Each row of A is roughly a mix of the hidden directions of one of several groups.
A, 99 rows:
[[ 14 -23  -6  18  34  17  23 -14  -5   5  14]
 [-28 -25   2 -12   8  -3  -5  -6  40 -10  10]
 [ -3  33  -3   7 -19   9 -11  30   4  23  18]
 [-13 -14  28   5 -21  20 -24   4 -21  -6  20]
 [  1  -8   4 -10 -13  21 -16 -48   5 -10  -8]
 [ -9   2 -18   7 -28  29 -23  -2  18  22   1]
 [ 32   0 -11  -5   6 -22  18 -18   7  20 -26]
 [-29 -10   8 -15   5 -31  -9  21  -6  -7  26]
 [  4 -22  10   7  32  15  -7  -4  21 -31  11]
 [ 30   3  -3   0  33 -25  20  -3   5 -12 -18]
 [ -9   1  -3  15 -30   0 -42   0   8  16 -15]
 [  1  -1  -5   1   6  30  -2  17 -25  -1  40]
 [-11   7   4  26  -9   7 -33  21  -4  21  22]
 [ 14  -5  16  -4  -1  12  27   2 -25 -35  18]
 [ 10   1  -1 -23 -13  -1  38  19  -7 -28  -7]
 [ 12 -14  -8 -22  -5   8   4 -13  29 -39   3]
 [-10 -19  18 -29 -36  10  -3 -18   7 -12   4]
 [ -7  20   2 -12  42 -23  12  -1   3   1  21]
 [ 20 -18  -2   3  12  18 -13 -12  39 -12 -16]
 [-24   1  -7 -35   2  17  11  23  15  20  -8]
 [ 22  16 -10   7  15 -22  22   1   2   0 -38]
 [  0  16 -31   7  25  20  22  15   4  11 -18]
 [ 20  21 -20   9  30  -5  13 -27   0 -15  -6]
 [  2 -11  -1  19  11  17 -25 -42   1   9  -7]
 [ 12   0  -7  -2  -3  21  37  33 -10  -8  14]
 [ 13  11  -8 -15 -39  -8  14   4  11  -7 -31]
 [-16  25 -17   5 -39   9 -10  17  -5   9 -15]
 [-23 -17  11  13  22   6  10  -5 -23  -1  35]
 [-11  -8  15 -25  -5 -28  11   1  24  30  -5]
 [-15   0 -10  -7  -7 -18  40  26  -3 -12 -17]
 [-11   8 -11  11  20 -28   1  36   6  22  -6]
 [ 17  -9 -22  14  -4  35  10  -5 -14 -26 -15]
 [ -3 -30  19 -10   3  15 -27  -6  20 -25  11]
 [  5  10 -29   2   8  37  19  17   9  20  -2]
 [ 22   7 -15  -9   6 -19  39 -14   3 -11 -18]
 [  3   7 -12 -20  22 -25  28   9  -1 -28  -9]
 [-22  12  -5  -9 -18 -16  11  18 -29 -29   7]
 [  4 -17   2 -10 -29   5 -10 -10  20 -19 -35]
 [ 12 -11 -14   8 -13  -8  -3 -26  23  21 -33]
 [ 34  -1 -15   7 -11   6  35 -12   0 -14 -18]
 [  3  -3  20  -3   6  18  21  12 -25 -21  32]
 [-43 -13   2 -10  -2  -7 -13  12  28   6  14]
 [-11  11 -24   5  22   6 -19 -12  22  32 -13]
 [-19  -1  18 -15  36 -14 -12 -19  -9 -14  17]
 [ -9 -18  21  -3 -38   3 -26 -20  -3   1  11]
 [-22   9 -17   1  18 -30  11  31   4  13 -15]
 [-14  15  14 -31  12 -11  11  10 -15 -33  12]
 [-24   0  -7  -3  17 -38   2  33   3   7   2]
 [-10   3  17 -19  26 -38   9   1  -5 -18  14]
 [ -5   0  13 -35 -18   2  23 -14   2 -25  21]
 [-25 -11 -24  19 -19  32 -14   2   7 -12   7]
 [-10  17  -1  11  -4  14   0  41 -11  23  21]
 [ 14  24 -23  -1 -19   7  20  32  -3 -16  -8]
 [-16  -3 -22   3 -33 -17 -16  10 -27  15  -4]
 [-28   1   6  -5 -23  -4 -29 -23  15  17 -16]
 [ 10   2  16  14  43 -15 -12  12 -11  17  12]
 [ 28   9 -25   3  -6  -9  36   7  10  -7 -21]
 [ 14  11  -9  14  16 -20   3  33 -30  13   6]
 [ 11   2  11  -9  23  15  -4   5  -8 -18  45]
 [  4   9  17   0 -27   8  -6  14 -37   1  27]
 [-14   8 -12  16  15 -13 -37  -8  16  27  -4]
 [-21 -15  19  19  19   4 -20   9 -22  13  23]
 [ 24 -10  -9   0  -7   2 -25  -6  31   8 -32]
 [-26   3 -10 -12   4 -24 -29  10  20  19 -17]
 [  4 -11  -5  -6 -16  40  19  -3 -20 -19  19]
 [ -9  -5  -6  -5 -13  23 -37  13  22 -21  15]
 [  3  -2 -14  -1 -23 -10 -20 -20  11  -7 -41]
 [-21  -3  26 -20 -12 -34   0   8   2 -20  15]
 [-22 -22  21  -2  -7 -16 -22  13 -27 -20   2]
 [ -7  33 -27  25   8   6   9  19 -10  19   7]
 [-31   8   2   2 -10 -23 -27   9   8  29 -11]
 [-11 -13   3  -5  -4  10 -37   4   0  14  38]
 [  4  18 -17  22  29   1  37   3  -4 -10  -6]
 [ -9  14  39 -16 -16 -20 -10   4  -1 -13  23]
 [-40  -4   6 -17 -26 -28  -5   2  -3   0  -9]
 [  6 -10  10   6  -6 -18 -20 -41  -3 -20 -19]
 [-23  -4 -17  -1  20   2   7   3  42   8 -19]
 [  5  -1 -15  11  35 -17  -4   0  31  14 -21]
 [ -7  18  10   8 -15  28 -31   1  -5  25  18]
 [  4  -6 -24  18  20  -4 -10  -5  22  26 -29]
 [-35  15 -11  17 -20  26  -1  18 -11 -10   8]
 [ 21  -4  20  -8  40 -11  22 -12   5  -4  11]
 [ -6   9   7   9  -4  -4 -42  23  -9  29   2]
 [ -9  -6  20  -6  -8 -16  -4  28 -15  -8  39]
 [ -4  -2  13 -21   8 -12  20  15 -19 -40  10]
 [-22   1  11 -20  38 -18   4   2   8  17  19]
 [ 34 -13   6  28 -21  -3 -11   6 -20  18   0]
 [  9 -23   8   7  40   9 -10  -6  17 -15  22]
 [  9  -2   2   5 -22  11  -3 -14  18  22 -42]
 [ -3  20  20  -8 -23 -38  -4  -3 -17   0 -19]
 [-19   0   8 -11   3   6  13  -5 -18   2  49]
 [-15   6  -3  10   7  -2 -42   6   1  34  11]
 [ -9   0  20  -4  -8   9 -23  13 -13   2  45]
 [ 37   0 -20  14  23  14  -4 -19 -18   5 -11]
 [-21   2  -1  13 -15  11  -8  38   0  27  17]
 [-21  -5  26  -8 -27 -18 -34   4   0   5   2]
 [-24   7  -7  21  -6  -5   2   9 -36  30   7]
 [ 19 -18  25 -14  16  -1 -16  -5  27 -25 -10]
 [ 16 -14  23 -18 -12  15  -8 -22  31   9 -15]]

One row of each group comes first, with its name. Which group is each row after those in?
[ 19  14 -27  -8  15   6  32  -8   1 -20 -18]	Z
[  9  -7   9  13  37  19 -20   0  21  11  21]	T
[ -3 -10  22 -12   9 -33  -3 -12  34 -18  -1]	X

[ -5   7 -25  15  23   8   9  16  25  23 -21]	X
[ -4 -29  19   9  22  17 -24  -1  16 -23   5]	T
[ 16  24   8  20   9  -2 -29  13  -2  33   6]	X
[-13  16 -25  28   9   0 -11  23 -19  19  13]	T
[ 17  -7  -6  -4   5 -13  21  -7  11 -34 -33]	T
[ 11 -21   8  -6 -21 -23  11 -26  -1 -22 -23]	X
[  0  -2  14  25   3  21 -29 -21 -21  -9  21]	Z
[-25  -1  27   4   7  -4  19  -1 -35  10  20]	T
[ 11   1 -16 -14  24 -21  25 -19   7 -19 -22]	Z
[-15  -6  -7  13  18   8 -28  10  28  28  12]	X
[-12   2  33 -27  -9 -12  14   3 -17 -28  10]	T
